One vector is turned by the same rotation once a tick. Each row is the vector after some number of ticks, and that number follows the row.
The counts run from 0 to 732.
[-39.2  41.3 -15.8 -27.8 -13.0 -14.8   1.2 -20.4  28.2  32.0 -23.2  11.3
 -17.1   5.5  15.4   1.3 -23.5  18.8 -18.0  -5.7   1.6  -7.5  20.4 -10.3
  24.8  59.4  -5.0   2.6   4.7 -14.7   0.2  -3.1  10.2  -7.9  15.2  30.6
  13.9 -20.0  23.0  -0.1 -32.0 -32.0  -0.8  -1.8] | 71
[ -2.5  17.9 -23.4 -12.8 -36.1  10.5 -31.1 -30.0  28.1  12.8  10.4 -21.2
  17.8 -39.6 -22.9 -14.6   7.7  -7.3  -7.7  -6.9  25.4  -0.9 -12.2 -42.3
  38.5  15.5 -15.5 -43.9 -16.7   6.6  -5.3 -31.0 -13.6   8.3  -0.7  -9.4
   5.0 -15.8   7.3   1.8  -1.3   2.1 -18.5   1.3] | 499
[-29.7  20.0 -18.0 -12.9  17.9  -4.3 -26.1 -17.0  26.8  31.2 -20.7   3.1
  18.4  -5.3  11.7 -12.9  18.9  15.6 -22.8   2.1   1.4  -8.7  17.0  26.1
   2.2  32.5  -3.8   5.2  13.3   8.0 -19.4  -1.0  -0.2 -24.7  20.7   6.0
  34.6 -16.8  15.6 -14.4 -59.0   0.3 -25.4   9.8] | 558
[-13.3   7.3 -30.6  -7.3  11.8  -2.5 -40.3 -26.1  17.6  23.6  -6.7  14.2
  27.7 -22.6  -7.2 -25.2  31.3  -9.7  -8.9 -11.3   0.2 -29.7 -25.8   2.7
  35.9  25.8   7.9 -15.3   5.9  11.3 -10.2   5.0  -2.9 -20.3  -8.1  -2.2
  15.7 -24.1  12.3 -17.8 -34.1  -0.2 -40.8  -2.1] | 58
[ -0.5  11.0 -35.9 -24.4 -20.1  18.5 -24.3  -1.5  51.6  13.3  11.1  -8.5
  28.0 -26.0 -14.2   2.0  19.6   9.5 -30.7  22.8  23.0 -25.9 -18.6 -26.0
 -15.6  -1.5 -43.0 -24.9  -0.8  15.4  -3.8  16.9   1.8  -6.5  17.6   5.6
  -1.0 -25.5  13.2   7.2 -35.9  10.1  -5.8  -2.8] | 323
[  8.4   4.9 -25.2 -12.3 -32.6  19.3 -36.2   5.8  18.3  -3.3  16.9 -39.5
  41.1 -41.6  -8.8 -10.6  17.3   3.4  -5.1   8.4   5.9 -15.7  25.5 -14.3
  10.9  -1.7 -42.0 -18.0  -9.7   1.0 -18.7 -16.2  -2.2  -6.0  21.6  13.9
   5.6  -6.0   9.2 -15.6 -39.9  26.8 -13.0  14.1] | 656
[-13.2  10.3   9.5 -11.0 -36.7  32.3   4.7 -11.0  41.0  14.4   7.1  11.2
   0.2   0.4  -8.4 -15.9  22.1   1.3 -21.2   0.6  14.9 -10.1  -9.2 -35.8
  11.4  -1.7 -17.1 -18.7 -13.5 -27.4  10.8   5.5 -11.3  -3.2  13.4  -7.9
 -10.5 -35.1  11.0 -31.5 -33.5  24.8 -43.6 -21.3] | 138
[-13.7  18.5 -25.8  -7.8  -6.3  -0.8 -33.1 -23.8   7.7  18.0 -16.9  14.8
  15.8 -29.5 -10.1 -16.8  22.1  -0.4  -8.3 -21.4   9.5 -37.3 -24.5 -17.1
  52.9  30.2  25.4  -4.1   0.6  10.5   1.9   6.3  -5.9 -10.9  -4.0   4.4
   1.5 -29.6  12.8 -17.5 -24.0 -20.8 -36.1   6.0] | 59
[ -9.4  14.1 -36.2 -15.3 -26.0  30.9 -17.5 -25.7  56.6  32.8  -0.3  16.1
  13.4  -6.1 -11.8  -5.4   6.1   8.5 -35.7  21.5  32.0  -1.1 -16.7 -35.2
  17.9  10.4 -23.1 -40.5 -12.7 -13.9  -7.5 -16.7   1.1  12.2  21.7   3.6
   9.9 -15.5  25.8  -6.2  -7.4   2.8 -31.5 -16.9] | 332
[-11.3  49.8   0.5  -7.7 -35.3 -17.3 -25.6 -31.9  40.7  18.2  -6.1  -1.5
   0.1 -37.0   4.1 -22.9   7.4   3.6   2.7  -7.9  29.6 -27.9 -16.8 -12.0
  29.5  35.8  13.9  -5.8 -14.5  25.7 -10.7  -2.5 -18.3  15.6  -0.1   5.4
  -2.7 -30.4  13.5  11.2 -20.7 -16.3 -23.2   0.3] | 24
[-18.4 -10.7 -25.6  -1.0  12.1   8.8 -18.1  -2.1  44.9  31.1   7.3  13.9
  41.4 -15.1  -7.7 -18.9  35.0  -7.5  -9.5  10.7   4.7 -12.5  16.9 -11.2
  21.5  17.7 -29.5 -34.7  -1.1  -0.7 -31.6 -29.5  10.5  -1.6  14.6  16.0
  35.3  -4.8  26.2 -13.9 -40.3   9.9 -27.0  -9.8] | 374
[ -9.4  28.2  -5.0 -32.0 -36.6  22.9   5.3  -0.8  38.3  20.3   0.6 -24.3
  12.6   9.9  -8.5   1.6 -15.2  14.0 -12.1   6.4   4.8  12.4  48.6 -13.9
  -2.3  17.1 -48.5 -20.4  -3.6 -13.1  -8.9 -22.1   9.7 -17.0  32.8  23.5
   0.4  -2.1  18.9 -10.5 -32.7  18.3 -21.1  -3.1] | 654
[-17.9  22.1 -26.7   4.0  -7.7  -4.5 -33.7 -39.0   9.8   9.4   0.1  -2.3
  13.4 -49.9  -7.5 -13.1  16.8  -5.4  -9.5  -7.9   7.9 -15.6 -19.1  -3.2
  30.0  31.8  18.9  -0.1  -5.2  -4.3 -10.3  -2.8 -20.3  -4.8   1.0  13.3
  15.9 -40.5  28.6 -11.3 -51.3 -24.3  -2.9   8.6] | 560
[ -5.1   3.7 -39.2  -6.8 -12.6  -1.9 -32.2  -0.2  17.7   2.7   1.5 -12.1
  47.4 -53.1 -11.7   0.4  22.5  13.6  -4.4  15.9   4.1 -22.6  24.0  -9.0
  14.8  11.4  -2.7  -6.8 -16.1  -2.9 -14.3 -25.6   2.1 -10.6  30.6  28.9
  14.9 -11.3  30.7 -13.6 -43.9   0.4 -19.0  14.7] | 365
[-22.8   1.0 -10.1 -28.1  -7.9  -9.6 -14.9   5.7   6.4  10.9   2.3 -15.6
  15.7 -23.8  16.8   8.7  -8.8  18.1  10.7  -4.6  -6.9 -29.1  45.9 -14.2
  54.7  43.9 -12.2  -2.6  -9.1  11.4 -19.9   2.0  29.2 -11.8  12.4  44.9
   9.4 -10.5  24.3 -15.0 -33.2 -13.5   7.3  -4.6] | 406
[-25.1  26.7 -10.3 -11.9 -26.0 -16.1 -14.1 -20.7  36.7  28.4  -4.1   8.2
  21.4  -2.0  -8.7 -27.4   8.6 -40.9   4.5  -8.2  -1.1  -5.1  -9.2  14.4
  14.3  39.6   5.8 -10.7  14.5  -9.8 -20.1 -14.3 -22.7 -16.9 -11.2   4.0
  15.5 -20.4  25.7 -21.8 -39.9   5.5 -40.8 -16.4] | 225
[-26.9   4.5   9.4 -15.6 -10.6  27.3   0.8  -3.2  37.9  23.3  -9.6   7.6
 -11.7  13.0  14.2  -5.9  -3.7  24.9 -31.5 -15.0   5.2   4.8  35.4 -29.8
  26.7  20.5 -32.8 -20.3   0.9 -29.8   4.3  -1.7   4.4  -5.6  30.8   0.1
  14.3  -8.9  10.1 -29.9 -18.6  15.5 -31.8 -15.8] | 133
[-28.2  22.6   6.1 -19.8 -23.3  26.4 -23.0 -28.5  20.0  12.2 -14.6  -8.7
 -34.8 -11.0  13.0 -11.5  -7.6  36.5 -27.8 -36.1  15.8  -3.3  17.5 -43.4
  46.4  30.4 -10.6 -22.1  -8.1  -7.6  15.2  -5.2  -1.5  -9.4  22.8  -5.3
   4.7  -8.2  -3.3 -24.6  -0.9  -4.4 -14.1   8.7] | 300
[-31.8  52.9  -5.2 -10.6 -10.2 -28.4  -9.4 -22.2  21.8  28.7 -12.9  -9.5
  -3.2  -0.8   2.5 -15.2 -15.6  -3.6  -9.0 -19.9  -0.5  15.9  27.2  17.3
   3.7  55.4  -3.7   5.8   7.2  -7.9 -11.5 -21.4  -9.1 -10.9   7.6  22.0
  29.1 -15.5  11.5  -3.4 -41.0 -13.3 -20.7   0.0] | 725
[-19.2  19.4   8.1 -27.3 -58.3  -0.1  -4.7 -10.2  25.3  -4.3  11.9 -19.4
  -5.7 -23.6  13.2  -0.3 -14.3  -7.6   5.5  -6.3  25.3 -31.1   4.2 -42.3
  35.9  45.9 -37.1  -7.8  -9.8  -5.4   4.6  -4.0  12.2   3.5  -5.6  12.6
 -11.9 -16.7   2.9  -3.4 -21.2 -21.0  25.7 -15.1] | 448
[-23.9  50.4 -17.1 -27.0 -34.1  -7.0 -16.8 -30.9  15.7   8.0 -11.9 -24.4
 -20.7  -9.4   2.4   0.9 -17.6  11.3 -25.1 -17.6   0.9   5.1  20.0  -7.0
   2.7  45.2 -15.4   5.0   7.1 -25.0  25.1  -7.3  -3.1 -24.5  17.1  15.5
   4.4 -15.5  10.3 -12.9 -49.4 -16.7  -1.0  18.5] | 275
[-12.3  38.0  -3.3 -31.8 -46.1  14.5  -2.2 -34.6  40.0  22.9   4.4  -1.5
 -18.4  -9.5   6.8   2.9 -14.0  28.8 -34.0   3.7  29.6 -11.8 -12.6 -21.6
   9.2  29.9  -9.6  -5.6 -12.7  -4.4   2.6  16.4 -17.5  15.5  22.7   7.0
  -9.6 -34.5  18.9   2.0 -10.8  -5.5  -7.5 -10.5] | 316
[ -1.0  -0.3   3.5 -23.8 -34.7  40.6  -8.8   3.8  36.2  11.5  -4.6  16.3
  -2.8  -4.2   6.8  -9.0  31.1   3.5 -20.3   0.0   9.3 -24.8  -6.2 -32.1
  25.6   4.9 -26.0 -14.5  -4.7  -4.1   7.3  37.3   3.7 -16.7  10.7  -3.8
 -19.3 -27.7   8.5 -26.3 -35.6  32.6 -42.4 -24.5] | 139
[-11.3  36.4 -20.6 -10.6  -1.6 -17.2 -45.9  -9.6  33.6  10.9 -16.9 -15.8
  33.7 -38.6   1.8 -16.0  16.3  15.7 -11.0   1.7  14.2 -24.2  16.2  10.6
  -8.0  20.9 -15.6  -9.8   7.5  23.1 -13.5  -4.0   5.1 -11.4  22.0  11.6
  14.6  -8.2  10.7   4.6 -48.5   2.7 -13.1  24.0] | 523
[-26.5 -16.5 -32.8   1.6  13.3   9.8 -30.5 -21.3  14.6  13.3   5.2 -11.2
  23.6 -40.7  -2.0 -14.7  23.8  -9.5  -9.9  -2.6   6.9 -36.1  -6.0 -34.8
  42.3  26.9 -28.2 -29.2   1.5  -3.6 -11.2  -2.4  20.4 -16.4   6.3   4.2
  22.4 -22.2   6.0 -10.3 -39.4 -23.5   3.9   4.7] | 84
[ -0.4  19.8 -25.8 -31.4 -42.3 -11.0  -1.3  10.6  48.2  15.1   5.2  11.1
  45.8  -5.3 -11.5 -13.5   4.4 -25.2   4.8  20.1  21.0 -25.1   4.8  -8.3
  11.9  24.0 -24.6 -17.7   9.5  23.5 -22.8  -2.1   7.6  -3.8  -1.7  27.4
  -3.9 -11.2  28.6   1.0 -39.9   2.6 -27.0 -19.1] | 200
[-22.7  34.7 -24.4  17.6 -10.2  -9.5  -6.0 -28.4  19.9  28.0 -29.4  15.9
   8.4 -23.5  -7.3 -30.5  22.2 -11.3  -8.2 -10.1  17.3   9.4 -16.3 -15.9
   8.5  20.4   6.2 -13.0   8.9 -24.9   1.5 -15.2 -12.0  -9.2   4.8   5.9
  15.9 -13.3  27.1  -8.7 -56.8 -15.5 -35.1   2.6] | 551
[-20.6  37.3   9.9   5.0 -29.2   5.5  -6.6  -7.8  27.6  29.2  -9.0  -1.6
  -3.3 -16.9  -0.8 -21.8   1.7  18.9   0.1 -24.1  21.4  23.3  45.8 -18.7
  30.8  22.3  -2.6 -18.6 -19.9 -11.1  -9.2 -32.3 -16.4   9.3  23.8   7.8
  14.5   0.8  14.5 -19.3 -14.9  16.2 -50.0  -6.0] | 178
[-35.1   1.3 -21.3 -17.6  -6.8   7.8   0.4 -11.1  31.2  33.9 -10.8  26.3
  -0.9  21.7   2.6   4.0 -13.5  -0.6 -22.0  -4.8  -0.3 -14.4 -12.0 -51.1
  41.5  39.9 -20.2 -27.9   1.9 -17.0   6.5  10.1  20.5  -8.2   8.6   8.4
  11.9 -10.5  23.6  -7.1 -15.0 -24.5 -14.7 -26.2] | 87
[-16.4  21.8 -12.9  -1.5   6.7   0.0 -25.6  -0.2  40.9  19.7 -29.4  32.9
  18.7  -9.8   1.0 -19.0  34.3 -10.1 -10.9   0.6  14.1 -38.5 -20.7 -10.2
  16.1  24.1   3.2 -13.2  16.9  19.5  -3.1  30.0   4.8 -16.8  -3.4   3.9
   5.3 -18.7  15.1  -7.9 -46.0  -6.6 -36.8 -12.8] | 553
[-25.8  41.1   8.5  -1.0 -17.6  13.3 -10.0 -35.9  35.3  22.5  -9.9 -25.4
 -24.1 -21.3   6.5 -15.4   1.4  29.3 -39.6 -16.3  23.3  19.0  18.9  -5.4
 -17.3  15.8 -19.9 -13.4   4.6 -20.2   6.4  -5.2 -21.6 -10.4  31.6   1.9
   9.8 -14.0   6.4 -15.7 -45.4  -1.3 -15.0  16.4] | 311
[-20.2  18.3  -1.2 -25.1 -29.5   4.0 -30.6 -23.0  55.0  14.6  20.9 -20.1
  18.8 -12.2  -7.8 -15.0   9.2 -12.2 -21.3  12.6  15.6 -13.0  -8.3   9.4
 -10.5  35.8 -49.3  -8.9   2.1  17.8 -23.9   7.8 -10.9  -9.7   3.7 -11.2
   8.4 -36.5   2.2   1.2 -34.5  21.0 -16.6  -8.6] | 481
[-14.0  38.9 -31.6   5.7  -9.0 -13.1 -40.2 -27.0  34.5  15.2  -7.5 -28.7
  19.9 -52.7 -11.0 -20.5  16.2  12.8  -4.8   2.5  18.8 -16.9   2.7  -8.1
   8.1  27.0  -4.8 -11.0  -6.0  15.5 -23.4 -18.0  -7.2   3.4  11.6  13.7
   6.8 -18.8  13.1  15.8 -36.8  -6.7  -3.8  25.2] | 524
[-14.4  40.3   0.3 -11.8 -39.6 -15.1  -0.3   9.6  22.6   9.8 -13.7  -5.2
   7.5 -22.1  10.2  -1.9 -20.1  10.3  24.1  -1.3  15.0  -9.1  44.5 -36.2
  34.7  35.2 -14.0 -16.9  -9.3  -1.1  -3.0 -30.2  19.6   7.1  12.5  36.9
  -2.0   9.6  31.7   8.5 -26.4 -26.2  -3.7  -1.0] | 203
